Rows are one point carried round by a steady rotation, each followed by how many ticks it has turned.
The counts run from 0 to 815.
[112 147  89 105 136 128 141 131 137 119 106 147 108  65 143 117 165 136
  94 140 128  76 114 121 172  98 173 145 138 104 156 132 129 129  93 146
 142 153 116  75 155 159 139 121 156 129 138 176 105 151 113 123 189  61
 110 113 165 119 125]	248
[129 141  71 119 119 115 149 105 141 154  97 135 121 101 152 110 147 153
 104 124 109  82 125 100 156 135 179 123 130 107 173 141 122 139  86 170
 122 149 118  97 153 163 140 122 165 139 140 180 104 138  88 149 183  76
 100 126 165 103 123]	101
[140 145  56 101 132 123 144  96 145 150 106 145 105  92 146 106 147 160
 102 127 106 102 133 122 157 118 191 126 114 101 162 147 114 111  97 162
 133 145 119  96 153 163 128 115 175 133 149 177 114 118  91 132 185  87
 113 124 153 116 118]	102
[122 152  62  83 132 142 153 106 173 141  96 142 109  91 163 130 164 121
  95 108 116 110 117 138 145 100 143 130 146 121 151 148 152 127 135 137
 138 147 123 105 149 135 125 154 181 139 129 192 104 141  92 148 205 109
 121 102 152 113 124]	559
[137 149  83  99 113 118 139 108 155 131 145 160 107  98 157 139 131 135
  92 119 117 111 151 125 156  92 175 128 165 101 152 141 168 136 106 102
 131 159 125 112 175 160 145 148 161 165 140 181 102 135 121 148 193 139
 120  87 181 124 131]	405
[146 131 107 137 153 125 108 109 162 149 153 164 135 124 174 123 144 146
  81  96 132 105 135 141 157 124 185 136 150 102 165 141 149 132 104 109
 133 132 131 127 185 140 134 135 166 159 115 187  97 148 143 167 183 117
 124 105 169 116 152]	2
[108 129 118 109 113 127 137 106 171 149 111 145 101 102 168 128 162 139
  88  83 115  94 116 116 139 119 162 142 151 114 170 119 136 103 121 152
 146 125 128 100 164 155 124 142 170 133 104 178 115 152 114 127 185  79
 110 112 165  87 132]	735
[103 133  86 116 136 132 134 108 162 172 147 143  94  82 168 145 122 160
  74 107  93 111 116  93 154 114 176 138 145 101 138 111 146 114 103 119
 124 147 132 123 180 132 148 147 144 138 145 188 113 126 108 129 184  96
 102 101 155 114 122]	113
[122 162 100 114 134 121  96 119 151 137 157 147 112 120 168 129 158 121
  86 113 155  89 122 139 158  82 155 136 147 126 157 142 145 158  98 142
 101 129 122  94 194 130 144 136 171 131 109 168  99 147 149 137 194  77
 115 104 165 115 129]	715
[125 133 111  99 137 105 122 107 145 161 121 146 101 116 158 130 152 135
 116  96 146  97 140  93 165  95 180 148 118 122 143 177 144 141 114 165
 132 101 112  88 170 172 143 139 152 145  99 210 117 171 150 155 178 104
 127 134 129 120 141]	74
[120 137 119 121 126 105 145 109 146 143 111 136  89  99 172 126 132 148
  97  92 122  90 136 119 141 117 183 148 127 133 155 124 140  99 123 155
 148 132 144 104 159 194 127 137 168 164 123 208 115 134 126 158 187 122
 128 125 162 104 145]	448
[138 150  95 129 170 106 109  92 147 131 150 152 100 127 165 141 152 149
 112  91 147 122 137 160 161  91 166 169 137 127 160 142 139 116 129 123
 137 126 155  72 189 157 141 139 166 146 135 186 120 106 136 141 194  98
 129 108 152 136 149]	146
[119 157 100 102 114 108 134 101 137 165 135 153  69 111 149 115 147 148
  96 121 122 115 142 104 166  87 172 138 109 124 148 157 135 137  95 155
 130 127 110  79 180 181 128 122 174 141 115 179 132 134 132 136 175 101
 119 123 149 108 129]	165
[121 154 118 139 142 117 140 110 130 149 143 168 102  97 139 126 129 142
  75 126 129 109 149  87 155 108 187 121 137 138 160 142 158 156  89 114
 136 150 133 120 174 164 141 121 169 164 109 206  93 136 115 148 203 125
 130 113 169 119 140]	314
[130 123  86 129 146 106 129 127 154 136 122 168 141 120 161 130 138 139
  88 109 126  67 127 130 158 120 187 134 166 110 158 152 146 139  97 130
 127 141 131  93 164 142 139 118 132 164 139 185  88 164 127 143 182  83
  93 119 179 126 132]	94
[139 136 101 131 162  99 106 106 137 143 146 155 109 141 162 143 146 152
  96  81 162  95 142 145 155 109 170 168 141 116 151 142 146 131 125 128
 133 106 150  75 191 151 159 136 172 148 133 179 108 137 154 150 191 111
 116 112 163 135 157]	147
[128 155  87 114 168 141 115  96 155 148 150 147 123  94 147 129 158 146
  87 111 140 116 115 115 139 105 142 136 123 132 167 136 132 149 121 137
 129 142 123 131 168 119 150 137 201 128 107 195 116 110  95 147 218 110
 126 102 146 118 136]	712
[128 125  78 108 152 126 119  72 147 161 148 150 136  73 148 114 163 159
 117 124 136 100 130  91 144  92 161 132  98 115 164 157 131 133 117 160
 116 126 106 129 131 163 140 121 166 125 121 183 120 111 124 147 217 113
 129 125 124 120 136]	420
[102 148  87 106 117 104 137  93 171 142 150 115 119  95 174 126 124 167
 106 116 135 105 121  97 146 105 179 125 130 143 152 124 123 136  96 151
 120 150 119 124 141 153 134 144 178 131 139 209 105 113  99 139 201 103
 119 134 156  93 113]	765
[134 152  82 117 154 124 140 107 144 145  99 138 131 114 162 138 140 171
  76 110 116  93 142  89 137 146 183 131 121 106 175 143 120 133 109 169
 155 125 118 124 152 148 145 126 177 140 125 199  92 134 102 146 193 114
 132 143 146 115 138]	388
[ 95 129 107 133 116 121 128 117 143 161 149 168 116  99 146 139 152 136
  72 129 113  85 135  79 124 106 168 116 139 118 156 122 150 162  95 151
 124 151 120 111 175 131 149 126 166 140 110 176 108 122 111 144 211  96
 102 101 187 111 107]	27
[ 99 125 127 123 118  94 122 117 129 140 121 172  82 118 153 117 154 143
 107 120 137  77 133 105 166  89 181 138 113 129 139 117 149 134 113 164
 135 130 125  87 166 180 146 130 159 140 124 179 113 156 144 174 190  98
 113 134 155 117 131]	593
[145 117  83 117 140  97 127 100 145 152 143 131 141  95 167 144 136 163
 111 107 138 109 148  87 146 114 184 122 153  75 162 168 138 150  98 123
 122 117 127 134 169 168 162 141 154 146 138 188 101 145 136 156 189 125
 131 112 161 127 153]	637
[103 108 110  89 127 134 127 113 174 159 140 159 133  84 172 129 164 137
  76 111 119  99 122 101 132 116 152 129 125 107 169 139 151 132 135 125
 142 120 124 139 156 149 128 139 195 139 109 184 105 155 135 152 202 121
 131 108 166 105 136]	649
[132 141 110 124 140 117 110 112 133 136 133 154 100 104 155 139 143 142
  97 117 124  71 132 134 150  94 178 127 155  91 163 100 156 143  85 133
 106 139 121 129 179 159 157 148 154 145 137 160  79 141 141 174 203 106
 109  95 164 123 139]	344
[138 125  78 124 144 110 134 111 140 143  99 139 122  80 150 131 155 136
 107  98 119  86 127 114 175 114 184 147 146  88 165 173 127 123 101 162
 120 124 134  83 177 158 136 110 130 143 123 185 116 149 124 145 168  71
 116 121 156 127 138]	10
[134 130  77 115 147  89 114  94 146 152 140 127 101 107 154 138 152 138
 126 107 122 127 146 115 175  76 161 154 130  97 143 150 137 130 133 152
 116 125 141  63 198 154 170 146 153 125 140 176 124 110 115 153 193  94
 119 108 139 135 126]	207
[146 137 104 130 128 124 147 119 143 150 116 128  98  96 166 139 145 124
  82  89 119  84 128 106 129 100 157 141 162 116 155 139 140 136 111 145
 125 146 128  77 175 106 156 147 135 133 142 185  78 121  94 138 179 118
 102  93 151 112 132]	693
[105 130  97  95 132 119 143  97 154 155 123 149  81  75 177 145 152 134
  92 102 110  90 130 135 135 115 153 156 133 128 135 128 153 112 137 131
 131 145 150 112 154 162 121 145 180 146 120 200 130 130 126 159 207 109
 138 121 169 112 120]	363
[135 157  72 128 164 111 118  99 144 135 150 136 113  88 155 142 141 138
 102 103 130 131 139 150 156  92 165 160 122 104 163 142 137 124 122 121
 127 145 147 101 185 156 139 121 174 136 134 194 127 100 115 127 194 103
 137 111 152 136 120]	145
[134 126 102 142 122  96 129 106 151 137 153 153 149 126 163 107 143 139
  92 112 156 103 154 130 150  96 182 130 127 150 157 158 122 144 124 144
 138 133 130  63 164 145 133 112 171 149 140 196 102  99 126 144 191 141
 119 118 178 112 137]	379
[123 124  72 106 142 127 139  88 160 142 112 151 124  91 156 140 145 145
 121 134 117 109 125 111 145 104 165 134 132 130 143 144 159 121 134 138
 128 144 139 129 142 169 146 146 152 153 141 204 115 135  94 167 225  98
 132 121 146 128 126]	272
[113 140 105 118 148 119  98 105 156 160 137 180  87 103 151 123 158 143
  89 122 102 123 135  96 169  79 177 142  99 115 158 132 151 108 117 159
 143 110 119 104 175 166 133 122 155 137 108 175 129 123 137 132 200  81
 123 121 141 129 117]	738
[123 154 104 106 137 133 128 101 161 126 128 130 118 114 171 121 163 156
  80 106 136  92 133 106 141  90 165 142 114 128 173 128 113 116 129 168
 169 113 113  80 149 138 134 125 176 113 133 181  98 103 112 105 198 119
 115 123 154 112 140]	390
[118 113 113 134 154 123 127 110 137 152 123 186 108  69 148 127 156 130
  81 103 143  68 113 110 150 110 167 155 142 123 145 138 161 134  97 114
 117 146 130 110 157 163 135 119 144 153 103 181 111 157 146 158 196  88
 110 112 159 122 156]	656
[133 160  92 116 129 121 129 100 155 163 138 147  98 127 167  92 143 160
  82 107 121 111 135 113 159 112 169 138  95 124 151 126 106 137 102 156
 140 135 101  84 170 144 151 128 204 125 136 182 122 100 110 137 176 121
 106 124 148 101 132]	537
[126 126 131 135 142 106 116  81 136 169 157 161  95 114 151 117 149 152
  97  92 160  76 142 114 117  95 151 134 119 145 151 135 141 129 111 157
 109 110 130  78 155 166 144 130 171 135 110 167 116  98 155 152 208 112
 113 118 154 122 154]	513
[122 153  76 106 157 125 107  91 155 159 147 131 116 108 175 127 165 175
 100 119 123  95 108  91 149 110 157 144 100 111 139 136 105 147 109 187
 125 118 108 109 157 121 163 134 167 104 139 182 108 108 110 129 197  92
 111 127 125 111 118]	48
[133 133 102 102 130 129 136  98 155 148 100 126 119  93 184 125 170 139
  94  81 131  64 117 116 124 114 139 127 143 135 152 138 136 144 129 162
 117 138 118 111 147 119 141 150 179 133 119 191  85 142 110 168 210 115
 113 118 148  96 138]	131
[112 162 102 114 114 104 125 110 141 146 144 160  80 130 163 122 127 160
  85 125 110 109 147 117 156  95 180 132 132 121 134 105 146 138  88 137
 124 151 118 101 187 163 155 138 180 152 144 190 103 122 114 165 184 117
 118 112 169 113 120]	685
[134 142  97 123 117 121 135 116 153 158 162 153 117 114 178 123 137 160
  69  97 109  88 148  92 137 104 171 121 135  97 143 139 128 147 111 132
 126 134 112 115 178 131 160 138 177 129 154 181  92  99 119 153 186 160
 115  89 172 102 126]	691
[129 138 131 122 130 130 148 109 126 125 115 153 103  98 132 115 142 154
  81 123 142  64 140 100 139 110 173 121 150 120 176 113 144 123  80 130
 136 140 118 108 152 164 151 133 181 148 138 168  96 137 118 160 214 111
 106 102 167 110 167]	253
[110 132 116 121 152 116 109 101 152 123 122 164 109 117 149 124 163 154
  90 128 140  82 120 102 158  78 193 154 111 137 152 115 127 110 126 162
 158 109 130  67 142 169 141 122 141 137 153 183 105 126 135 144 206  96
 108 137 146 121 131]	677
[110 140 115 112 124 135 117  94 151 154 152 151 100 104 164 126 156 166
  69 109 132  78 136 102 137  91 156 139 120  98 160 110 124 121  98 164
 139 106  98  76 150 141 156 128 166 102 151 143 107 110 132 121 192 112
  94 105 160 107 134]	110
